Each row is where one point has got to under a steady rotation. How many ticks took it there?
The counts run from 0 to 291.
[ 99 140 175 118 166 121 110 100  96 140 127 140 150 136 142 123  97 129
 109 154 114 157  99 138 197 106 118 151 111  69 134 123 101 143 108 147
 118 127 163 120 111  97 160 144 160 128 127  97  66 127 149 116 179 153
 174 102 112 111 102  81 132 137 152 130 123 144] => 155
[121 155 161 126 186 104 129  80 106 168 115 109 120 117 148 194 103 129
 135 145 151 172 122 131 158 112 131 168 132 119 127 170 100 141 150 127
 111 115 159 113 130  53 161 170 171 104 106 109  82 152 119 123 139 143
 162 130 133 117 131 106  96 110 131 151 128 136] => 69
[ 85 128 134 132 159 135 166  99  99 179 171 142 106 135 111 164  73 137
 151 122 168 145 115 123 149  83 126 168  98  95  98 175 115 154 115 129
 141 120 170 150 128 110 141 154 160 109 116  85  75 131 123 168 193 137
 128 131 131 115 125 127  98 140 141 119 121 143] => 84
[141 138 118 163 135  95 149  73  88 187 123 109 142 114 161 182  99 150
 128 133 163 161 123 129 176 106 127 168  89  95  98 158 126 146 103 128
 157  99 147 156 132 123 152 134 167  98 152  99 105 142 132 135 150  97
 145 103 138 110 117 122  94 139 153 147 127 171] => 95
[116 118 129 125 141 107 156 133  83 177 150 153 128 101 146 149  62 177
 121 147 121 172  65 132 180 112 128 142 108  89 134 153 102 145 131 109
 113 144 145 150 146 124 144 150 139 133 134  75  79 143 168 156 177 117
 161 123 148 136 123 101 156 105 136 152 118 137] => 241
[138 151 130 134 140 100 152 106 111 202 121 108 137 129 140 194  87 149
 144 151 154 183 108 133 138 124 107 168 130 100  97 172 125 148 131 152
 108 119 133 115 149  71 144 160 138  80 124 119  97 154 128 134 134 125
 158 119 130  95 127  95  73 118 116 136 176 127] => 193
[ 95 138 109 114 164 126 135 136 101 207 149 112 133 155 138 170 100 159
 149 128 170 150 121 133 151 103 110 168 130 120  96 171 149 121 116 123
 117 136 130 132 114  92 142 162 158 103 103  86  90 112 119 174 173 146
 159 166 125 117 107  96 122 122 137 126 172 157] => 205
[140 138 118 124 137 131 122 111  85 204 119 129 130 134 138 177  94 167
 115 150 161 144 115 127 140  84 105 167 119  90  85 154 153 163 126 102
 143 114 136 130 141 137 164 147 176  86 130  84 103 111 150 123 159 123
 154 110 103 137 113  77 117 135 157 135 145 171] => 103
[145 126 120 141 124 110 130 111  90 220 114 120 134 146 148 181  93 176
 118 149 156 152 114 124 147 110 116 167 136 108  93 163 157 163 125 122
 129 112 134 145 133 119 163 149 149  98 112  65  98 129 152 126 158 122
 170 109 133 142 122  91 115 134 143 141 150 170] => 101
[110 118 160 147 155 106 128  79  86 172 144 103 135 168 166 123  86 165
 149 157 134 138  85 141 174 128 127 174 134  95 102 154 135 139 118 129
 138 115 164 167 113 149 163 143 166 113  99 103  91 141 158 127 154 116
 167 103 129 137 115  92 115 121 160 156 159 160] => 1
[126 142 141 139 155 105 168  94  82 154 148 140 162 132 138 142  71 177
 153 117 106 182  88 130 162 106 117 162 103 118 106 142  83 124 112 146
 119 129 160 113 137 131  86 168 159 117 137 101  89 137 103 142 140 141
 166 113 146 103  76 114 127 100 108 149  99 111] => 269
[124 150 172 140 175  96 111  81 105 177 128 106 158 156 148 153  88 142
 149 155  99 158 107 133 155 113 108 174 140  85 104 138 143 126 110 158
 131 142 166 122 122 117 141 162 160 114 123  94  70 125 118 112 127 162
 164 101 107  82  85  98 133 102 128 141 140 128] => 278
[140 138 152 136 171 100 120  81  98 175 133 123 171 139 153 153 101 148
 135 144  95 174 105 111 164 113 115 168 109  72 117 132 123 112  91 148
 150 135 161 113 121 104 107 156 154 116 132  82  61 121 108 116 144 157
 159 111 127  95  75 110 131 112 136 140 129 120] => 275
[117 134 133 126 151 130 172 120  91 163 158 147 154 131 146 133  60 165
 150 119 104 190  87 114 147  87  95 159 122 111 109 132 101 149 114 153
 105 124 164 116 152 130  96 155 156 127 138 107  92 131 124 134 127 130
 154 123 113  88  89  77 126  86 114 166 103 111] => 266
[105 138 177 117 168 115 103 106  87 151 132 131 144 146 150 121  92 127
 118 158 114 165 103 145 201 109 120 146 123  83 138 125 105 145 104 162
 108 128 162 134 109 108 161 157 154 137 120  84  62 131 145 124 161 156
 180 104 115 106  95  89 141 121 148 140 127 143] => 154
[ 99 123 130 134 114 118 147 130  71 175 163 157 129 121 134 133  54 174
 116 125 131 151  79 144 176  96 115 151 109 109 118 156 103 138 137 108
 104 128 148 161 122 137 145 140 151 125 141  80 103 128 148 175 203 119
 159 119 142 141 101 105 140 107 132 122 112 147] => 237
[140 133 141 118 127 120 121 120  93 170 136 121 183 106 138 188  96 163
 134 121 113 187 112 128 133 108  88 171 121 103 115 145  72 102 141 142
 109 134 135 111 130  85 110 130 161  95 122 109 102 121 103 149 143 141
 192 121 125  91  79  88 114 105 150 136 104 126] => 44
[140 116 152  99 128 131 147 131  63 168 146 148 154 137 126 126  66 168
 143 179 134 192  83 144 154 116 121 147 120 119 113 167  99 131 147 114
 113 101 137 144 141 128 158 147 153 118 135  91 110 128 168 142 148  97
 181 107 149 116 122  93 102 110 129 135 130 161] => 13
[ 96 133 142 126 161 116 108 120 101 177 160 116 141 150 134 165  85 144
 131 123 123 162  99 147 156 117  96 168 139  80 122 137 106 132  98 162
  78 169 153 114 130  87 114 153 135 115 101  98  73 138 110 154 167 170
 159 133 107 107  87  85 134 112 133 137 151 120] => 53
[117 140 169 122 185  98 131  86 105 172 116 121 136  99 148 199 110 136
 134 143 151 176 122 115 154 117 128 165 112 100 133 159 100 137 139 128
 129 119 159 113 140  47 150 162 158 102 109 107  81 151 122 128 147 136
 163 130 127 109 139 105  99 116 137 144 136 136] => 68
[113 134 133 135 155  96 130 112  98 177 120  93 171 132 193 124 102 174
 142 146 118 145 105 134 165  95 103 186 132 103  99 131 146 144 135 136
 133 113 147 151 120 147 134 135 168 120 131 118 103 135 148 133 132 124
 182 126 115 108  91  53 147  99 166 162 143 143] => 126
[106 126 130 142 160 148 138 109  98 181 156 118 113 151 142 174  92 132
 126  96 168 165 136 111 158  81 115 164 131 137 106 153 129 142 114 137
 119 105 153 138 120  75 155 152 184 122 113  88  90 111 108 155 175 139
 142 143  98  97 101  92 101 107 137 145 115 161] => 78
[130 132 143 140 156  83 132  97  94 177 140 124 175 139 143 136  85 165
 151 135 105 179  99 117 156 127 114 165 112 105 113 147 115 118 104 161
 127 140 158 119 124 107  98 159 133 130 120  79  67 136 105 130 141 145
 176 116 156  83  82 120 131 104 112 134 118 118] => 273
[101 137 174 121 152 138 138 115 119 135 128 145 141 120 131 129  86 138
 115 133 109 169  99 132 179 105 110 149 123  77 119 117 104 152 122 154
 111 115 169 118 128  77 171 141 163 117 128 117  78 137 155 117 168 141
 171 104  91  79 123  57 110 127 143 144 123 128] => 159
[126 152 135 143 151  99 142  95  85 161 146 132 182 124 143 135  76 153
 143 132 109 178 103 120 158  94 103 165  89 101 105 142 104 111  97 150
 144 126 159 115 136 120  97 151 152 122 154  94  81 117  97 136 138 140
 154 114 131  70  68 115 126 104 113 126 103 120] => 271
[114 129 137 128 146 129 170 121  93 163 155 145 149 130 134 131  56 181
 150 114 105 173  81 109 134  92  88 163 126 116  99 132  97 153 137 138
 107 129 169 107 150 119  96 159 147 116 126 101  88 134 126 136 142 137
 168 125 117  96  95  75 124  91 110 155 107 106] => 265
[115 126 107 160 146 117 190  82 107 182 159 124  98 130 145 178  74 149
 146 130 145 158  91 122 173 118 138 165 118  93  95 170 120 153 127 128
 144 122 162 156 137 108 148 149 149 106 124 104  75 151 134 145 175 117
 125 114 144 113 128 118 103 123 130 160 133 124] => 89
[114 116 175  97 150 125 126 114  73 161 159 152 158 109 145 126  71 150
 142 166 103 189  82 123 140  92  91 171 107  77 127 147  95 116 138 111
 116 125 158 127 143 123 123 134 166 116 133 115 113 129 151 140 148 114
 142 132 115 110 102  70 118  80 140 135 127 135] => 139
[129 139 159 124 151 120 123 126  91 169 100 136 169 116 158 148  97 163
 103 123 122 162 119 113 166  72 100 158 116 106 117 115 118 156 122 129
 130  99 150 126 123 130 136 149 172 121 142  80  90 112 138 107 148 141
 203 105 112 126  99  67 143 132 164 148  90 155] => 255
[151 157 117 132 159 119 147  92 103 190 119 108 142 118 154 206 106 144
 132 146 158 188 120 128 148 112 105 167 114  95  93 158 120 134 115 131
 128 115 132 107 150  80 137 151 165  74 136 128 112 136 119 131 134 113
 144 122 108 108 113  82  78 121 129 147 167 148] => 195
[120 144 142 116 162 130  92 104  82 176 155 121 149 155 135 170  92 124
 120 141 126 171 116 152 145  90  90 168 124  89 122 147  94 123 110 147
  90 154 146 108 122 104 113 147 154 105 121  90  78 112 100 142 155 177
 155 125 111 113  61 102 133 100 137 117 125 126] => 50
[119 134 134 115 149 147 166 120  99 160 146 158 146 131 141 130  74 159
 121 130 103 169  88 106 142  67  89 163 113  92  97 124 100 161 124 126
 124 118 161  94 141 119  99 152 155 111 136 106  81 121 127 116 159 139
 157 121 108 113  89  52 123 113 122 131 107 116] => 263
[104 141 119 130 144  89 131 108  98 176 124  91 171 127 184 124  93 184
 148 141 116 131  97 137 159 110 102 188 138 104  95 146 140 137 151 127
 135 126 143 146 117 139 133 139 152 113 114 115  91 134 148 140 144 131
 196 124 131 105 100  58 153 100 157 150 140 143] => 125
[ 99 103 142 132 121 128 123 122  70 179 165 133 127 131 148 138  66 179
 120 108 149 152  95 142 158  96  98 163 123 118 121 152 109 146 130 119
  93 119 148 167 127 139 148 134 165 116 111  86 125 131 155 170 173 105
 158 127 119 143 111  86 133 104 153 153 124 172] => 233
[110 140 119 140 155  92 170 114 100 187 138 108 136 104 179 163  97 143
 150 154 142 167 120 127 173 103 124 171 121 122 104 172 133 116 150 122
 138 104 148 181 115 106 163 136 166 119 151 133 103 134 132 175 168 107
 151 143 136 104 117  92 107  90 157 147 138 138] => 218
[ 99 167 163 142 171  99 146 105 108 162 127 144 138  92 140 177 101 116
 118 145 136 175 125 139 179 106 120 150  89  93 127 144 102 119 114 142
 124 124 161 127 111  60 147 156 157 111 159 126  81 129 106 150 177 146
 153 125 129  96 106 110  98 119 127 114 137 117] => 63
[ 80 152 153 139 168 115 131 109 115 158 151 135 126 122 134 186  88 152
 137 101 119 150  95 151 166 120 101 158 110  71 113 128 102 115  96 136
  98 164 162 116 123  88 123 155 159 100 111 115  85 128 114 157 176 166
 158 134  97 112  96  89 123 123 138 151 147 117] => 56
[125  97 122 126 141 120 102  92  75 194 138 102 140 135 184 142  99 150
 101 148 156 154 108 119 151  92 101 185 122  90 123 165 120 144 140 115
 126 110 142 150 127 108 147 112 159 107 118 103 108 137 150 135 168 101
 136 119 114 135 112  65 117 106 175 132 138 173] => 227
[126 151 170 139 145 103 165 112 115 191 122 141 143 121 115 194  90 142
 149 155 146 172 123 133 148 115 108 149  95  79  97 154 115 149 102 160
 133 123 165 136 136 105 133 154 142  84 143 109  85 141 118 140 161 156
 159 108 142 114 124 123  76 162 143 126 171 120] => 188
[127 138 147 112 160 126  95 107  84 177 150 120 156 152 135 175  91 140
 125 134 129 173 114 146 143 104  96 166 130 100 123 155  78 125 118 153
  86 149 142 111 119 108 107 147 148 103  99  87  82 129 104 146 148 174
 174 121 133 128  68 107 132 111 141 128 129 130] => 49
[117 116 171 108 136 128 141 122  83 173 149 156 146 132 138 137  65 167
 146 156  92 177  76 124 136 105  97 178 131  99 116 153 101 121 159 106
 110 125 156 134 118 124 129 139 163 112 115 109 108 121 142 146 167 138
 169 131 136 133  97  66 131  76 131 126 126 122] => 137
[117 112 175 111 134 129 137 131  85 177 134 168 163 124 153 126  90 156
 117 160  99 178  90 115 146  92  91 169 112  86 124 133 111 121 129 110
 121 108 158 141 109 123 120 131 167 108 135 116 113 110 139 142 183 127
 165 129 133 143  90  51 114  94 155 117 139 130] => 135
[119 137 103 163 142 108 170  77 105 181 153 110 121 101 148 182  80 147
 148 131 148 155 104 126 170 102 123 169 103  85  86 164 127 145 118 127
 164 116 158 152 153 118 166 138 167 104 146 116  90 143 136 148 156 103
 118 113 119  82 128 120 101 125 140 153 127 142] => 91
[ 85 161 159 147 167 112 140 111 110 159 158 131 124 120 130 185  75 147
 145 108 117 154 100 157 172 118 103 153 123  92 109 134 105 121 106 151
  87 165 163 123 118  94 140 160 159 111 117 123  87 130 112 161 170 167
 164 134  99 103  93  97 124 112 126 146 144 108] => 57
